The same turns and mirrors carry the whole set onto itself and the rows of a family onto each other. Which other rows belong to the same family as each row named below? List them in the order they appear above.
These 15 rows form 5 families of 3 rows each.
j_780: [ -9.2  -6.6  -9.0 -25.1  54.6   2.2  17.4  25.4   7.8 -16.7  14.5   5.1
  -8.0  -4.4 -11.1 -18.1  -1.6  26.4]
j_967: [ 24.0   5.8 -30.6 -22.0  43.2   0.9   4.8  26.9 -24.9  26.9  -3.9  -7.5
  -1.3   9.8   6.8 -14.9  11.0  11.6]
j_464: [-15.9  11.2 -23.8  12.9  34.7  -9.1   6.3  17.7   5.1   3.4 -30.5  22.8
  16.0  -3.8 -36.7   6.3  18.1   7.7]
j_475: [ 13.9   1.8 -24.0  -4.5  30.6   1.1  17.4  25.5 -36.0  31.9  -9.9  -4.4
  14.2   1.1  10.0 -23.8  13.0  13.7]
j_369: [-10.8  -2.0 -17.8 -12.6  49.3   1.3  15.5  14.5  -6.1 -15.1  17.4  29.4
  -9.7 -11.5 -20.3 -23.1   5.6  29.9]
j_547: [-18.2  -2.2 -15.5 -28.5  36.4   2.7  24.0  11.0   6.7 -11.9  17.1  16.2
   3.4  -1.0 -17.0   3.7  -4.5  30.2]
j_733: [-26.2   3.0 -11.1  16.8  44.1 -11.9  18.6  13.7  -4.6  21.6 -35.3  22.8
  22.7  -0.1 -24.2  -0.5  22.1  18.7]
j_764: [-11.9 -10.4 -26.5  16.0  38.0 -18.8   7.9  28.0 -11.8  12.0 -34.6  22.0
  19.6  -9.6 -31.4  -2.5  28.2  13.4]
j_964: [-19.7  17.1 -13.7 -27.7  46.0  -3.4  26.1  20.7   9.0 -10.2  15.1  16.4
  -2.3   9.3 -14.6 -20.1  -1.7  24.7]
j_450: [-19.1   1.4 -25.7  -0.9  27.9 -17.5  -0.1  18.1  -0.6  21.9 -29.9  26.5
  11.1  10.9 -14.6   8.1  36.4  14.3]
j_511: [ 12.3  -4.5 -27.4 -17.2  39.1  -4.7  20.5  25.3 -30.9  36.3 -23.6  -9.4
   7.3   3.6   1.5 -14.1  -2.1   8.0]
j_117: [ 11.3  -1.1 -17.8 -16.5  51.8  -9.5   6.1  17.8 -24.2  31.7 -12.2  -7.8
  10.9   3.5   7.1 -35.2   4.4   0.7]
j_782: [ 20.1   4.4 -23.1 -21.1  39.1  -5.8   7.6  20.8 -31.5  21.6 -11.2 -12.7
  25.8   1.9  -4.9 -12.7 -12.3  19.7]
j_926: [-23.9  -1.0 -26.7  12.2  37.9 -17.5  15.4  21.2   5.4  19.5 -20.7  16.0
   7.1   5.8 -36.7   4.7  34.3  11.4]
j_718: [ -3.5  -4.9 -15.5 -37.0  56.5  -4.2  17.5  16.1   4.9  -8.4  19.2  22.2
   8.7   4.1  -5.8  -9.8   2.3  27.8]

Same family as j_964: j_733, j_117
Same family as j_369: j_450, j_782
Same family as j_475: j_464, j_718
Same family as j_764: j_967, j_547

